One turn or mirror swaps these rows in pairs. Which row does each one swap with?
Z_890: -10 2 11 -2 -25 -10 1 -5 -5 -12 -7 0 6 -16 10 8 12 7 -6 2 -6 12 16 11 -14 16
Z_570: 10 -7 -15 2 -13 8 13 -15 -11 -5 8 -10 1 12 -7 13 1 -5 8 3 8 -24 4 -10 -1 25
Z_779: 2 -4 1 -6 1 2 3 7 -1 -9 29 -3 10 -9 -8 0 14 4 16 5 23 4 -3 -13 13 -1
Z_977: -4 7 -25 -20 -14 -6 6 -34 14 25 9 -5 0 14 1 5 3 12 3 -11 2 14 -11 -6 -1 1
Z_805: 0 -18 11 -22 0 -15 13 -9 -17 16 -22 5 2 4 -8 -16 -16 6 -8 -14 -25 6 -4 1 -1 -6
Z_886: 29 6 -1 -21 -7 6 6 -10 4 13 -1 3 8 -2 -5 -19 2 4 23 8 -20 -7 -1 0 22 10
Z_795: 10 -18 20 -7 4 -7 -8 0 -16 -3 15 10 -2 -10 -10 -14 -1 9 20 -2 -11 -9 0 1 9 11
Z_775: 8 -2 4 -17 1 16 -6 10 14 11 6 -11 12 -13 -7 -4 24 6 10 3 5 26 7 -3 14 -10
Z_515: 1 -5 -11 -10 12 6 15 -24 -13 14 5 -15 27 -1 -20 3 20 8 15 -6 -17 0 14 -4 7 24
Z_869: 23 3 4 -8 -11 3 4 -14 -1 21 -5 7 4 2 -11 -23 -1 -4 17 12 -9 -11 -10 0 28 4
Z_673: 4 -17 17 -9 6 -8 -7 3 -15 -2 17 14 -3 -9 -13 -18 -3 5 17 3 -7 -3 -2 2 9 13
Z_479: 5 3 3 -21 -6 15 5 5 1 25 -27 -18 13 8 0 4 9 0 -21 4 -7 13 20 8 -2 17
Z_5: -5 -20 -16 -10 19 8 16 -10 -13 29 -7 -25 21 17 -20 4 10 6 2 -8 -4 5 2 -16 -3 6
Z_700: 32 1 -3 -20 1 -3 13 -7 6 19 5 8 16 -5 -2 -7 2 7 20 2 -27 -1 0 5 21 12
Z_422: -16 -19 -6 -6 1 -8 10 9 -1 10 3 2 -7 13 0 12 12 3 -14 -9 14 12 -11 -9 -21 -6
Z_449: -11 -7 0 -18 -1 -17 17 -10 -13 25 -32 3 12 14 -1 -11 -11 1 -11 -12 -19 4 -5 4 -7 -3
Z_40: 29 4 3 -22 0 -1 8 -2 6 22 0 12 16 -8 -1 -8 1 2 22 2 -23 -1 4 6 22 14
Z_46: 0 -2 -26 -6 -18 -5 11 -27 9 10 15 -3 -6 10 4 6 3 0 16 -3 5 -7 -15 -17 -5 14
Z_793: 6 -3 1 -17 -10 12 2 12 1 24 -23 -17 15 8 -1 3 10 3 -20 4 -7 18 19 7 -5 13
Z_393: 2 -6 -9 -12 12 10 16 -23 -11 14 8 -17 26 -3 -20 5 18 6 15 -8 -14 -1 15 -4 9 19
Z_171: -9 4 1 -17 5 -25 1 -2 9 35 15 3 5 5 -3 1 10 22 3 -6 -8 26 6 -1 -10 14
Z_82: 1 4 -4 -21 2 -12 20 -11 -12 31 -30 2 21 16 2 -4 -8 1 -18 -6 -14 3 -2 -3 -2 -8
Z_459: 6 -12 -14 1 -18 5 15 -18 -11 -7 1 -13 1 11 -4 9 2 -4 6 5 7 -23 7 -13 -5 25
Z_750: -11 -28 -13 -8 14 2 12 1 -5 29 -5 -17 9 14 -21 3 11 1 1 -13 5 14 -5 -19 -11 -3
Z_414: -7 0 10 -2 -21 -7 6 -1 -8 -7 -9 1 11 -15 6 5 11 12 -12 5 -6 14 16 16 -14 18
Z_333: -7 0 11 -12 -24 -21 2 1 -3 -10 -9 2 -1 -13 20 3 8 10 -6 2 1 13 2 -5 -15 6
Z_230: 17 -3 -10 -40 5 -5 8 0 0 15 9 -18 20 11 -3 -8 -2 10 14 -7 13 -11 4 -24 8 12
Z_504: 8 0 2 -21 -7 13 3 8 3 20 -25 -17 14 7 -1 3 9 1 -22 5 -8 14 20 10 -4 13
Z_491: 5 -10 -12 -1 -14 10 18 -20 -10 -5 3 -17 7 10 -12 10 4 -3 -1 6 0 -26 7 -11 -5 25
Z_273: -11 0 14 -3 -19 -13 4 0 -9 -6 -5 4 9 -12 12 5 14 7 -16 0 -4 14 13 11 -15 15
Z_404: 8 -1 7 -21 1 16 -1 8 13 21 -6 -14 14 -11 -6 -2 22 9 -3 5 -7 28 12 6 13 4
Z_524: 9 -16 18 -8 0 -12 -7 4 -15 -1 16 12 -4 -10 -11 -18 -3 6 19 -2 -11 -7 1 2 6 14
Z_313: 20 3 4 -6 -12 1 2 -16 -1 19 -8 6 9 5 -13 -22 0 0 19 13 -12 -7 -12 3 27 4
Z_454: 32 4 -6 -28 -5 -7 14 -4 6 16 6 13 17 -4 5 1 2 5 19 2 -24 5 2 4 17 14
Z_724: -16 1 6 0 -8 3 -2 -7 -12 13 -11 9 -7 18 -12 -15 -8 -9 -18 4 10 -7 -11 0 5 -5
Z_303: 16 -3 6 -36 -9 -24 -1 5 6 11 -6 -13 15 1 11 -6 5 20 13 -1 7 10 1 -26 -7 13
Z_764: -13 14 -4 -19 -8 -10 -1 -6 11 37 3 5 6 10 5 5 11 16 -5 -11 -10 27 -2 6 -8 4
Z_306: 2 8 -9 -22 -4 -15 24 -13 -11 24 -24 7 22 19 4 4 -6 -1 -13 -8 -11 0 -3 -11 -2 -5
Z_922: 8 -1 10 -20 2 16 -6 10 15 2 8 -17 10 -11 -2 -6 29 5 5 12 0 20 4 2 13 -4
Z_247: 4 -7 -11 -11 14 6 14 -21 -13 13 5 -19 25 -2 -15 2 16 6 16 -6 -18 1 17 0 6 23
Z_499: 3 2 -3 -1 -1 1 5 1 -1 -14 21 -6 15 -4 -5 0 15 1 16 2 25 -4 -4 -16 12 3
Z_249: -14 3 7 1 -15 0 1 -9 -13 16 -12 6 -6 17 -13 -16 -9 -10 -15 0 11 -11 -10 2 6 -8
Z_579: 3 5 7 -2 -15 6 5 -14 -3 17 -19 3 3 9 -14 -23 -5 -17 -2 6 4 -13 -13 -4 21 -5
Z_399: 6 -11 -23 0 -19 -2 15 -24 -2 -3 9 -5 -6 12 2 6 -2 0 14 4 9 -15 -8 -15 0 16
Z_721: -13 -17 1 -5 -9 -4 6 14 0 10 8 6 -12 9 2 16 8 0 -17 -5 6 13 -5 -1 -24 -2
Z_734: 7 -24 15 -10 2 -13 -1 -3 -21 6 -4 13 -3 -5 -8 -17 -6 9 13 -11 -27 4 -5 8 -2 0
Z_952: -13 -1 9 3 -13 4 -1 -11 -11 18 -13 8 -6 16 -11 -14 -8 -12 -21 -2 14 -6 -8 4 8 -5
Z_136: -1 1 -27 -14 -20 -7 7 -33 12 15 17 -6 3 12 0 3 3 3 3 -10 4 4 -15 -8 0 -1
Z_133: -14 -23 0 -2 -6 -5 9 11 -1 13 4 6 -10 12 -5 13 6 1 -16 -8 8 16 -5 -4 -24 -5
Z_846: 7 0 3 -4 -2 4 5 2 4 -13 21 -4 13 -5 -12 -1 18 0 17 6 24 -1 -4 -15 14 -3
Z_421: 0 1 -6 -19 2 -9 20 -11 -14 28 -26 6 20 21 0 -7 -5 -4 -13 -10 -16 -2 2 -5 -1 -7
Z_520: 2 0 6 -26 -17 -21 0 6 -2 -6 -13 -3 4 -7 21 -4 1 17 2 -5 10 14 1 -12 -17 4
Z_357: -17 -17 -2 0 -4 -2 7 16 -4 14 7 2 -10 13 -3 13 5 -1 -17 -3 12 15 -7 -8 -17 -5
Z_770: 5 0 1 -10 0 3 1 8 11 -10 21 -2 5 -8 -5 2 21 4 16 3 21 2 -9 -13 12 -2
Z_920: -13 -24 -11 -3 16 7 22 -3 -9 21 -6 -18 6 18 -20 7 9 6 -2 -13 6 12 -6 -12 -11 5
Z_464: 11 9 -13 -35 4 -1 2 -7 6 17 8 -16 8 19 -5 -2 -4 11 1 1 23 -9 9 -18 11 -3
Z_179: 0 -16 9 -15 2 -19 9 -7 -20 16 -23 8 2 4 -5 -14 -15 4 -6 -13 -23 2 -4 4 -3 -9
Z_968: 13 0 10 -32 -17 -23 3 13 -2 7 -9 -6 10 -3 12 0 1 25 11 -1 8 14 -5 -21 -14 9

Z_579 swaps with -> Z_734
Z_764 swaps with -> Z_230
Z_886 swaps with -> Z_449
Z_977 swaps with -> Z_303
Z_491 swaps with -> Z_414
Z_399 swaps with -> Z_333
Z_273 swaps with -> Z_570
Z_422 swaps with -> Z_770
Z_779 swaps with -> Z_357

